Rotation paths and how fast each direction turns (degrees each step)
Each turn is a multiple of 5 degrees from 10 to 175, or 0.
Each row of a path follows its step; steps can be skipped.
path 1
step 0: [ -4  18  -1   0   5  -6  -5   8  13   4 -12   1   4   9  -1   1  -7   0
   5  15   7  -5   0 -18  -2 -12   4   5  -3  -7   1  -9   2  -7   5   7
  -5   8   3 -20  -1 -11 -16  -4   3   3  -4   1   5   3   0  13  -5 -12
 -13   0   2]
step 2: [ 10  14 -15   3  -4  -3  -1   1 -18  13  -8   6  -1  -9   7   2  -3  -2
   0 -10   2  -4 -11   5  -8 -10   4   2  -3   1  10 -11   1   2   1  -1
   0   7  -1 -10   0   0   8   3   3  18  -5   1 -19  11  10 -13  -9   3
   4   4   9]
step 4: [ -5   5  11  -6  -8  -9 -17   0  -5  -5 -29  -5   2   0   2   2   3   5
  -6  -7  -6   9  -1 -13  -5  -8   3 -13  -6  -3  -7   2   5  -4   6  -2
  -9  -3   8 -20   1  -2 -10   6   1   3   4   5   5  -2   9  10   1  -3
  -7  -4   3]
step 6: [ -5   5  -6  -8   2   0 -12  10  -9   7   2  10  -6   3  -2   0  -2 -17
   4 -13  -6  -1   1 -18  -2  -8   4   1   1  -2   9 -12  -2   3  -5 -13
   4  11  -8   1 -24 -10   3   6  -5  16  -5  -6  -7   6  -2  -5  -8   2
  -6  -1   2]
step 7: [  5   0   7  -8   5  10   5   3  -3   2 -12   7   6  -1   7   8 -10  -9
   0   2  11 -15  -2  -4  -4   5   8  -8  -7   1   2  -9  -2   0  11   7
   8  12 -16   8  18   0   4   7  -9  -9  -3  -8 -17   3  -1   5  -2 -13
   3 -11  -3]
step 12: [  0  11  12  12   5  -5  11   5  -2  -8 -17   9  -6  14   5  -4  10  -4
  -9   0  -9  -1  -3  -8  -6   6   3  -8  15  11   7   2  -9   4  -3  -1
   0  16   7  -6   4  -6  -4  -2 -21   9   3  -5  -3   4   5   0  -3  -8
   0   6  -5]
step 14: [  6  10   8  -6   5 -10  -8   2  -2   5   0  -9 -24   2   0  21   5  -2
  -2   6   0 -10   7   3  -5   0   7   6  -4 -13   0   0  -7  -7   6   4
  -1   7   3   1 -12   2   4   9  -3  12 -15  18  -9  -3   9   6   2  -4
   4  -4  -4]
step 15: [  2 -15   5   2  -1   3   1  -5   0  -6 -18   0   1  -9   8  12 -13   0
   7  -5   6  -4  -3  -3  -1 -18   5   3 -14  -1  -1  20   7  -8  10  -1
   7  -4  -2 -19  -2  -1  -2  -3  -9   7   4   0  -2   4  -7   5 -10   4
   6 -14   2]
step 16: [ 12  14   3   6  -6   3  -3  -3   1  -8 -13   4   3  14  10  -3   6   3
  -1 -15   0   8  12 -14   1  -1  14   3  13  10   3  13   1 -16   5   5
   3   5   4   9  -3   4   1  -1  -8  13   9   1  -9   0   6  -5   6   4
  -1  14   5]
step 20: [  5   3   6  -2   1   5   9  -6  -4  -7 -10   0   2   5  11  14   6  -2
  -5  -7   4  -3   2  -2 -14 -12   6  14   9   2   3  -5  12  -1  -1   3
  -2   6   3  22  -6   0 -10   1  -4  20   5  -5 -10  -5  -5  14  -5  15
   3   5   6]
Speeds:
[ 1  4 -1  2 -1 -1 -2 -1 -2  3  6  1  0 -1 -2  2  2  0  0  0 -1 -4  2 -3
  0  1  2  0 -1  1  0 -4  1  2  1  3  2 -2  0  2 -3  3  1  3  0  0  2 -4
  1 -4  0  0 -4  1  0 -2  0]
100
[ 1  1  0 -1  1  2  1  3 -1  1  3  0  3 -2 -1 -2  1  2  4 -2 -1  1  0  3
  4 -5  0 -2 -4  0  1 -1  2  0 -1 -1  3  1  0 -3  3  0  0 -2 -2  0  2  4
  0 -1 -1  3 -3 -3 -1 -1 -3]
175
[ 1 -2 -3  1  0  2 -1  3 -2  1  2  3  1 -1  2  3 -3 -1 -1 -2 -2 -2 -3 -2
  1  0 -1  1 -3  1  5  4  1 -5 -3  1 -1  1 -2  3  0 -3 -2  1  0  1  2  0
  0  2  0  0 -1  3  6  1 -1]
80
[-1 -4  1  4 -2 -2  0  3  2 -1  1 -4 -1 -1  1  3  2  0 -1  0  0  0  0  1
 -3 -2 -4  0 -2  1 -1  0  2 -2  2  2  0  0  0  0  0  0 -1  4  2  3  2  3
  1 -2  0  2  3  2 -6 -1  0]
70
[ 2 -1  1  0  1  3  1  1  0  1  3  2  3  4  0  2  3 -2  0  0  4  1 -2 -3
  1 -2  1 -2 -1  1 -2  0 -2 -1  2 -4  4 -2  0  4 -2 -1 -1  0  4 -4 -1  0
 -2  0 -1  2  2 -2  0  1  3]
35
[ 0 -4 -1  1 -1  1 -3  2  3  2  1  0  2 -1 -3  1  1 -3 -1  3 -2  2 -1  1
  0  3  1  0 -1 -5  0  1  2  1  4 -1  0  1 -1  1 -2  2  1 -3 -4  1 -1  1
 -5  2  3 -2 -3  1  0 -1  2]
90
path 2
step 0: [ -2   0   1   8  -1  -1  -3  13  -4  -4  -1   8   1  14 -14  10  10   4
  11   9  12  -2   9  -7  -6  -9 -14  -9  -3   9   2  -1   6  10   0   3
   2  -6   2  -2   4  -6  -2 -12   6  -1  -4  -5  -1  10 -11  10  -1  -1
  -3 -15   0]
step 1: [ 11   0   0   7   6   5   9  10   3   0 -19  -4 -12  -8   6  15  -4  -3
  -7   5   1   8  -2 -12   6   1  11   0   0  -7   6  -1   2   3   1  13
  -9  -1   4   7   7  12  -4  -3  10  10   3   6  -1   0   3  11 -10   2
  -1   6  -1]
step 3: [ -1   6   4   2 -10  -6   8  -4   2  -3   4  -2   5   3  -2   3  14   5
  14   3   0   6   3  -3   3  -7 -11   6  -7  -5  -8   8  10  20 -14   1
  -7  -4  -4  -9  17   5  -1  -9   1   3  -1   2  -4  13  -2   5  -9  -9
  -8  -5  -2]
step 4: [  7  -1   3   7   2  14   2  -1   3 -11 -13   9  -2   1  -6  -3  -6   1
  -1  12  -6   6   7  -4   0  11   7   2   5  -3  -2  -4  -1  -3  14  12
  -3 -18 -12   3   5   6  -5  -4  -2   4   8  13 -17   0  -5  11  -3   3
  -1   5   0]
step 10: [-12  -7   0  11  -1  15 -16   9  -5 -10 -12   3  -9  -4   0   0 -12 -16
   4   5  10  11   2 -11   0   4   6  -7   3   6   3  -2   0   3  11   6
   1  -7  -5   4   2  -6   2  -2   1   0  -1   6 -12   8   2   5  -4   8
 -10   3   1]
step 11: [  2  -5   2  -5  -6  -6  -4   7   3  -2  -6   3  -4  -1 -17  17  -6   4
  -6   3   5  -3   0   7   6 -14  -2   2  -4   5 -10   1  10   8 -19  -2
   0   8   5  -2   3  -3  -9   5  11   0   7  -2   4   8   1  12 -20   0
  -4  -2   1]
step 14: [  7  -2   5  -1  -2  -5  19   5  -1  -7  -1   4   1   5  -7   6 -14  -3
   8  13  -1   7   3  12   2   1  -5   1   4  -4 -13  -2  -3   8  -5   9
   7   3  -2  -9  11   4  -1   5   7  10   6 -12  -3   6  -6   2 -17  14
  -8  -3   3]
step 16: [-14  -5  -4  11  -9  11 -13   5  -8  -4   3   3  -9   6  -8   5   3 -10
   5   2  -1   8  -3 -11  -5   2   2   3   4   3 -17  -2   6   6  -7   1
   0 -10  10  10   0   2   1   6   3  -2 -14   3  -3   9  -1  10  -2   1
 -12 -10  -6]
step 17: [ 10   0  -1  -5   3  -4   9  15   4  -5  -8   9   8   4  -5  16   4   8
  -3   4  -5  -2   6   0   3  -9  -2   5   3   3  -7 -13   7  10   0  10
   2  -1   5  -7  -5   8  -1  -5   5   9  11  -3   5  -8 -11  18 -13  -4
  -3  -3   7]
step 18: [ -1  -3   3  13  20  -1  -1  12   9  -4  -7  -9  -3  -5  -1  -1  -8  -8
   2  -6   6  11   5   4  -6   6   1  -3  -6  -4  11  -6  -4   7   5   0
  -8  -9   8 -12  11   9   3  -8   8  10 -11  16  -5   3   2  -2   4   1
   0  -2  -1]
Speeds:
[-2  0 -2  0  1  0 -5  0 -2 -1 -2  0 -2  1  2 -2 -2 -1  0 -5  0 -2  3  2
  2  2  0 -4  4 -1 -2 -1  2 -2 -3  1 -1 -1  1  0  3 -1  1 -1  0  3  1  3
  0 -2  2  2  5  2 -1  3 -2]
130
[-2 -1  1 -3 -2 -1 -1  2 -4 -2  2  1  1  1 -1  4 -1 -1 -1  4  0  2 -2  2
  0  0  0 -1  2  1 -4 -2  3 -3 -2 -1  1  1  3 -4 -2  0  5  2 -1 -1  4 -1
  0  3  1  0  3 -1  2  2  2]
125
[ 1 -1  4  1 -2  0 -1  0 -3  1 -2  2 -4  0  1  2  3 -2  0 -1 -3  0 -3 -2
  0  4  3 -2  0 -1 -1  4  2 -1  5  4 -2 -2 -1  3  0  1  0  1  1 -1 -2  0
 -2  2  2  0  2 -3 -1 -1  1]
120
[ 1  1  3 -1 -1 -1  2  2 -1 -3  0  5 -1 -4  3  2 -3 -1  2 -1 -1  1  5 -6
  2  1  1  1  2  2  1  0  1  2 -2  1  2  0 -2  0 -1 -3  1 -1 -3  0  3  0
 -1 -1 -2  1 -1  1  1 -4 -1]
110
[ 4  2 -2  2 -1  2  4  0  2 -1  0  0  1 -1  0  2  3 -1 -2  2 -6 -2 -2  2
  2  0 -1  0 -1 -2 -1  2  1 -2 -4  2  2  1 -1  3  2  0  2 -1 -1  4  3 -3
  1 -1 -1  2 -2  1 -1  2 -3]
135
[ 0 -1  4 -1  3 -3  3 -2 -1 -1 -2 -2  4  0  1 -4 -1 -3  2 -1  1  4  0 -1
 -2  1 -2  1 -1  0 -4  0 -2 -3 -1  1  2 -1 -3  1  2  0 -3 -1  0 -2  2 -4
 -1  0  4  1  0 -4 -1  1 -3]
65
path 3
step 2: [  0 -12   6  -6  -4  -9  11 -14  -7  14  -7  -6  -1  -7  -5 -10  -7  10
   0   1  -1  -5  -1 -15  -4 -12  -2   7   1   1  17   4  -6   2   4   0
   1 -13  10   7   7  -7   4   2   6  12   0 -11  -9   3   7   1   3   8
  18  -2  -6]
step 4: [ -7  -7   5  -2  -4 -14   7  -2  -6  -6   0  12   9  -8 -15   2   9 -12
  15  -2   2  -1  10  -4  -2   1   6   0  -6   2  -7   0  -8  -3   5  -1
  11  -6  21  -3  11  -4  -1  -3   9  -4   1   6   5 -11  -1  13  13  -7
 -15  -4  -3]
step 5: [ 13  12  -1 -10 -16  15   1  14   1   3 -12  -2  -9  14  -1  -2   1  11
  -2   0   5  -7   1   9   3  -9  -6  -3   1  13  -1   1  -5   1   0  -6
  -7 -11  -5  -3  -9   5   3   6   8  -3   1   2  -5   6 -13   7  -1   9
  -8   9 -15]
step 7: [ 11  -6   0   3  -6   3   3  -1  -2  -4  11   3   0  -5   1  -7  -5  16
  -2   1   7   8  -6   0  -2  -8  -7   4  11  -8   0 -21   2  18  -1   7
  11   5   2  -6   4  -5  12  -1   3 -18   4   3  15  11 -13  -4   0 -10
   0   4  -2]
step 8: [ -5   4  12   3  -2  -8  11  -9  20   6  -1  -8  -2  -5  14  -1   1   3
  -2 -15  -8   1 -10   4 -13   1  19  -5  -3   9   7   6   2  -9   7  -9
  -6   1 -12   1  -5  18   3  -6   1  -4  -2  -7  -1  -9  -2  -4  -7   2
   8  -4   1]
step 11: [  2   0   4   7   4   1 -17   8  -1   2  -5  -2  -7  -6 -10  20   6   9
 -17  -4   2  12   7   2   6  -6   4  -2   1  11  -1   5   9  -9   1  -6
  -3   5  13   9   3   6  -7   5  -3  -3  12 -12  -5  -3  12  -4   7   9
 -14  -1  -9]
step 12: [  1   1 -11 -10 -13  -2  -4   2 -14   2   2   0  -6  -6 -11 -11  13  -8
   9   5  -4  -9   0 -15   0  -4   9  -7  -1  -4  -3 -11   0  -5   5   7
   0 -11  -5   5  -6 -10 -17   2   6  -5 -16   7  -7   5  -4  -7  -5  -4
  -4 -10   9]
step 14: [  0  -8   7  12   1 -11  -7   7  12   6   3 -13  -3  -8 -15  -5  -1   0
   6  -3  -7  -5  -5 -11  -5  -8   8  14   3 -20   4   8   1   2  10   3
   1   3  -3 -12   2   1   0  15   8   8   2  -3 -14   6  -6  11   0  -3
   7   5  -9]
step 18: [ -1   6  -9   4   8  16   7  18 -10   0  12 -12  -9  11   3  13   7  -5
   2  -7   5   4   8  -6  -4   1  -1  -7  -7   7  12  11  -7   2   4  -1
   2  -8   0   1   6   0  -2 -15 -11  -6 -17   1  -3 -11  -4  -6  -4  -2
   6  -5  -4]
step 19: [ 12 -11   4   1 -12  -3 -19 -12  -5 -12   7   2  11   4   2  -1   5  -8
 -11  -6  -3   4  13   0  -4  -4   0   2   4  -6 -14 -11  10   2  12  -9
  -5   2   7   5  10  -6   8  -6   1  -6   5  -2   7  14  -9  -7   5  10
  -2   1  -5]
Speeds:
[-1  1  0  6  1 -1  2 -2 -2 -1 -1  3 -1  0  0  3  2  1  2  2  0  0  1 -4
 -1  0 -3  1  2  2  0  2  1  1  3  0 -1  0 -1 -1  2 -4 -2  0 -1  5  1  3
 -3  1 -4  2 -1  4  1  1  1]
25
[-1  0  0  4  1 -1  4 -4  3 -1  1 -1  0  0 -1 -4 -2  2  2  2 -2 -2 -3  2
 -2  2  0  1  2  0  1  0 -4 -1  1  2  0  0  1 -1  1  0  2  1 -2  3  3 -4
  2  0  6 -2 -2  0 -1 -1  0]
55
[ 3 -4  0 -2  0  0 -2  1 -1  2  3 -2 -1  4 -4  0 -3  0 -3  0 -3  3  0  1
  2  0 -3  0  1  1  2  3  1  1  1 -2 -3  0  2 -2  4 -1  2  2 -5  1 -1 -2
  0  4  0  1  1  0  3 -1  2]
85
[ 2  1  0  2  1  2  2  0  1  2  2 -2 -1  1 -1 -1 -4 -2  1  0 -1  1 -2  1
  2 -1 -2 -4  0  1  0  1  2  0  1 -3 -3  3 -1  4  0  3 -4 -4  0  1  1  4
  1 -5  1  0  0 -1  0  1 -3]
145
[ 3  3  3 -4 -4  2  3  0  2  1  0 -1 -1  0 -1  2  0  1 -1 -1  0  0 -2  0
  1  4  0  0 -4  1  1  1  3  2 -2  4  1  0  0 -2  0 -2  2  0  2  4 -1  4
  2  0  0 -5 -3  4  0 -1  0]
145
path 4
step 0: [ -4  -5   1  -6   3   9   6   4 -19   6   4  -7   3  13   6   7 -12  10
   2   1   2   6  -6   2 -17   9   0  15  -6  14   5   7 -18  -7   2  -2
   0   5  -7  15   8  -2   8   8   4  10   9  -1  -5  -2  -3  -2 -12   3
   3  -4  -3]
step 4: [  4 -18   0   5  -7 -13   3   1   7  -8   4  -9  11  -1  -6  11   6  11
  -5   6  11  -3  12   7  -8   6  -8   7  -3   1   6  -5   2  11 -14   4
  -7  -3   3  -8  -3  -1 -14   5  -4   8   4 -17   3  -6   8  -4 -12  -9
  -9  -2   8]
step 5: [ -5  -7   7  10 -10  -6  -3   3 -15 -10   1  -3  -3   0   3   9   6  13
  -1   8   9   1 -13  -3   6   7   0  -4   0  14  12   2   5  -9  -3  12
  -1   0  -3  -2  -5 -10  10  -1  16   3  21   5  -1   4   0  -7   0  12
  -3  13   6]
step 6: [ -4  -6   9 -12  -7  17   2 -14  -2  10  -2 -10   5  -5   1   8  11  15
   3  -6   7  -5   2  -6   6  -4   7  12   1  -4   2  -8  15  -9 -11  -5
   4  -1  -7   2 -14  -9   0 -13  -2   4   2   4   8  10   6   5   6  -9
  -1   6  -9]
step 8: [ -3  10   5   8  -1  -1  10  -6 -11   4   5  -4   0  -4  11  -3  -3   6
  -1   2  10  -3   2   1  -2  11 -10   9  -9 -11  -2  10  -5  -5  15   3
   8   6  -7  12   5  -6   2  -8  -5  17   7   9  11  -1  10   6 -18   5
   0  10  14]
step 11: [ -3   4  -1   3   0   5  -4  -6  -1  18   8 -10  -8 -16   2  -6 -14  -3
   9   1   9  -6   3   9  -8   2   2   0  -1  -3  -8   8   8  -4  -2  -1
   9  -5 -14  -5  -2   1   7   0 -17   6  19  -3  -4  23  -6  -2  -1  -7
   2  -3  -8]
step 12: [ 12 -12  -3  -8  10  -8  -8   1  -1   7   5 -16  -8   1   6   7 -10  -1
  -3   6  -6   3   2  14 -10   6  -6  -2  -5  10   1  -2  -2   1  -4   6
   2 -21   3  11  -2  -2 -10   5 -17   3  -8  -7   6   0  18 -10   1  -2
  -5   2   2]
step 13: [  2   3   6   5   0 -16   0  -4   5  -3  10   6   7   8   6   6   3   7
  -6   3 -10   5   0  -5   1  13  -6  -6  13  -4  -3  13   3   6  -7   9
   8   4  -3  10   5  -5   6  12  -5  11  22  -1  -1   2   4 -11   0   6
 -19  13  -4]
step 17: [ 10   3   2  -3   0   6   0   1 -11  10   7   5   2  20  -3  10  -2   0
  -3   0  11 -13 -15   4   7   0   2   3  -8   5  13   5  -7   9   4   5
  -1 -12   0  -4  -4   2  11   1   2  13  -6   3  13   1  13 -14  -7 -17
   0   6   4]
step 19: [-16 -12   2 -11  -2   6   0  -3 -19   6   4   7   1   9   0 -14 -10  -4
   7  13   8  -8  10   4   0 -16  -1   2   5   2   6   3  11   0   6   6
  -4   6 -22  -5   7  -8   1  -1  -6   4   8   8  -5   5  -8  -7  -3   0
  -4  -9   1]
Speeds:
[ 2  2  1  3  1 -1 -1 -1  0 -1  1  4 -1 -1  1  5  2 -1 -1  0 -2  1 -2 -1
 -1  2  3  3 -5  3  2  0  0 -1  0  1 -3 -1  1 -2  2 -3  0  3 -2  3  0  0
 -1 -4  4 -1 -4  3 -2  0  0]
90
[-2  3  1  1  1  0 -2  0  2  2 -3  0 -3  0 -2  3  1 -1  0 -1  3  3  1 -3
  0 -3 -1 -2  0  3  3 -2 -1  0 -3  0  0  4 -3  4 -2  1 -4  0  0  1  2  5
 -2  0 -2 -3  0 -1  0 -2  1]
80
[-1  1  0 -3 -2  1  3 -4  1  2 -1  0 -1 -2  2  1 -2 -1 -3  1  0  2  1 -1
  0 -3 -5 -3 -1 -3  3  4 -1 -2 -3 -1 -3 -1  1 -2  1 -2  1  4  2  3 -2 -1
 -2  0 -1 -1  1  0  3  3  1]
0
[ 1  2 -2  2  1 -2  2  1  0  0  1  0  1  1  0  1  0  0  2 -1  3 -1  3 -2
 -2  4 -4 -2  2 -2  1  0 -3  3  1  2  2  0  2  4 -1  0  2  2  1  1 -5 -1
  5  1  2 -5 -2  0 -1 -3  1]
80
[ 2 -3 -3 -3 -1  1 -2 -2 -1 -1 -2  2  1 -2 -3 -1 -2 -5  0  2  1 -2 -1  0
  4 -2  0 -1 -1  2  0 -7 -1  1 -2  0  0 -2  1 -1  2  1 -1  2 -1  0  0 -1
  3  0  2 -1 -3 -5 -1  0  2]
140
path 5
step 0: [ 15  -6   0  -3  -1 -11  14  -3   4  -1  18  -3   4  -2   6  19  -9   9
   5  10  -3  -1   0   6   0  -5   2  12   2  -4  -1  -6   4  10   7   3
  13  -3   7 -14  -9   7   3  -3  -3   2   4 -11   0  -7  -6   6   3  -7
  -9   1  -9]
step 2: [  1  -3 -16  -8   3   8   4  -3  14   0  -1  15   0   0 -18   3   1   2
  -5  -6  -8  -3   8  -4 -10  -6   2   2 -14   6   2  -4  -2  -7  -8  11
 -10   6  -6  -6  14   9   5   7  -8   3  -2   6   2  -2   4  -2   7   6
   9 -17   2]
step 3: [-25  -4  -4   6  -1  19  12   4  -6   7  10  -4   4   0 -10  -5   7   2
  -2  -7   5   0  -2 -20   4   3   4   9   5  -1   6   7  -3   4   7   2
   1   5  -9   1   7  -6  -2  -9  13   2   1   4 -11  -8  -2   4  -5  -5
  -1  -2  -1]
step 7: [ 13  -3   3   1  -7  10 -13  10   2   7  -4   0  -5 -12  -4  14  -5   8
 -19   6  -6  -3   5   1   0  -6  -1   8  -1  -3 -14  10  -2  -6  -1   3
  -2 -10   7   5 -10  12   4 -11   0   6  -8 -12   5  10  -3 -10  -4   7
   3   2   4]
step 11: [  5  -2   9   1   0  -1   3  -1   3  12 -10   5   2  -3  15  -1   8   3
  19  -2   6   0   8  -7  11  -8   0  -3  -7   2  -6  -7   5  -4  -5  -8
  14  -6  -5  -6  -3   2  -7   9   9   1  16  10  -2 -15   6   2   5  10
  -7 -13  -7]
step 12: [  2   9   7   6   4   3   1 -13  -2  18  15   8   1   0  -3   8 -12  -4
   5  -3   5  -5  11   6   9   2   1  -2   9  -5  -5   7   5   3  -3  -3
  -8  12  -7  11  -3  -3   2   4 -19  -3   6   4  -4   9  -5   2  -5  14
   4  -9  13]
step 15: [  8 -11  -5 -12   8  -3   0  -8  -3  -3   4   1  14   4  -1   2  -8  14
  -8  -7   5  -1 -15  -8 -16   8 -12  -8   6  -4  12 -15  -8  -2   1  -4
  -7  -6   3  -8   2   1  12  -7   0  -8   4  -6  -2   6   3 -13   6  -4
   1   1  -4]
step 16: [ -6  -9  -6  -1 -16  -2   5  -5  -4  -6  -7  -3  -6  10  -1  14  10   8
   7  -3   4  20   2  -1  -5  11   9   5  -1   2   2   1   1   5  12  -7
   3 -12   2   4  -8  15  -5   2   2 -11   9  -7  -5  -3   2  11  -6  -5
   7  10  -7]
step 17: [  4   6  11  -9  -1   2  -3  -1  14  -4  -9   8   1   3  12   8   0   7
   1   6   2   0  -2  -6  11 -16   1  12  -3  -4   1   2   7  -1 -12   3
  14  -5  -4  -9   5   3  -8   6  -2   0   5  13  -5  13  -3   8   7   3
  23   2   2]
step 20: [ -2   0   4   3   8   4  -3   0   3  -8  -4  -6  -8  -7  -8 -16  -8  10
   3  -7  -1  -2   0   5   9 -14  -6  -1   2  -7  -2  -2  -7   8   0  -1
   1   7  11   1  16   5  15  -5   9   0  -4 -11  -5  -3  12  -3 -14  15
 -12   4   6]
Speeds:
[ 1 -1  0  2 -3  0  0  3 -1  1  0  2 -3  0 -2  2 -1  0 -1 -2  1 -3 -2  0
  3 -1  3 -1  1 -2  2  1  4 -5 -1  1 -5 -1 -3  3  1 -1  1 -3  1  4 -2  2
 -2  0 -1  2  1 -1  4 -3 -2]
70
[ 0  1  0  0  0 -1  4  4  3 -2  1 -2  1  1 -3 -1 -1  0 -1  0  1  0  2 -5
 -2  1 -1 -2  2 -2  2 -3  0 -2 -2 -2  1  2  3  3 -1 -3 -3  1  0  3 -5  1
  2  1  0  2  1  3 -3  5  0]
70
[-1 -5 -2  2  0  3 -1  1  0  3  1  1 -1  0  3 -6 -1  0 -1 -1  3 -2  0  3
  2  1  0 -1  4 -2 -1 -1  0  1 -2  2 -1 -4 -2  0  0 -1 -2  2 -3  0 -3  0
  1 -3  2  0 -2  1 -2  1  4]
45
[ 0  1  3  0 -4  3  1  1  1 -1  0  1 -1 -4  1 -4 -2 -1 -3  2  0  1 -1 -6
 -2  0  0  0 -3  1  1  3  3  1 -1  2 -1 -2  0 -4 -1  0  1  4  0  2  0  1
 -1  0 -3 -4  2 -3 -2 -1  0]
95
[ 2 -4 -2 -1 -1 -2 -4  3  3  1  0  1  3  0 -1  1 -1  1 -2  0  1  0 -4  2
 -2  2 -2  1  1 -2 -2  0  3  2  0 -1 -1  0  5  2 -4  2  1  4  3 -1 -1  1
 -1  0 -2  2  1 -5  2  2  0]
45
[-2  1  1  0 -4 -1  5 -2 -4  2  2  1  0 -3  3  2 -2  3 -3 -2 -1  1 -3  1
 -1  2 -1 -1 -1 -1 -3  2 -3 -2  2  1 -2  1  2  2 -2  0 -5 -2  0 -1  0 -1
  3  1  0  0 -1 -3  0  0  2]
120
[-3  0  0  0 -3 -1 -1  1 -3 -2  2 -3  4  1  0  0 -1 -1  3  3  6 -1  1  1
 -2 -1  1  2  0  2  1  1  2  0 -2  2  2  2  2  0 -1  0 -5 -1  2  2  2 -1
  0 -5  2 -1 -2  1  3 -3 -1]
135
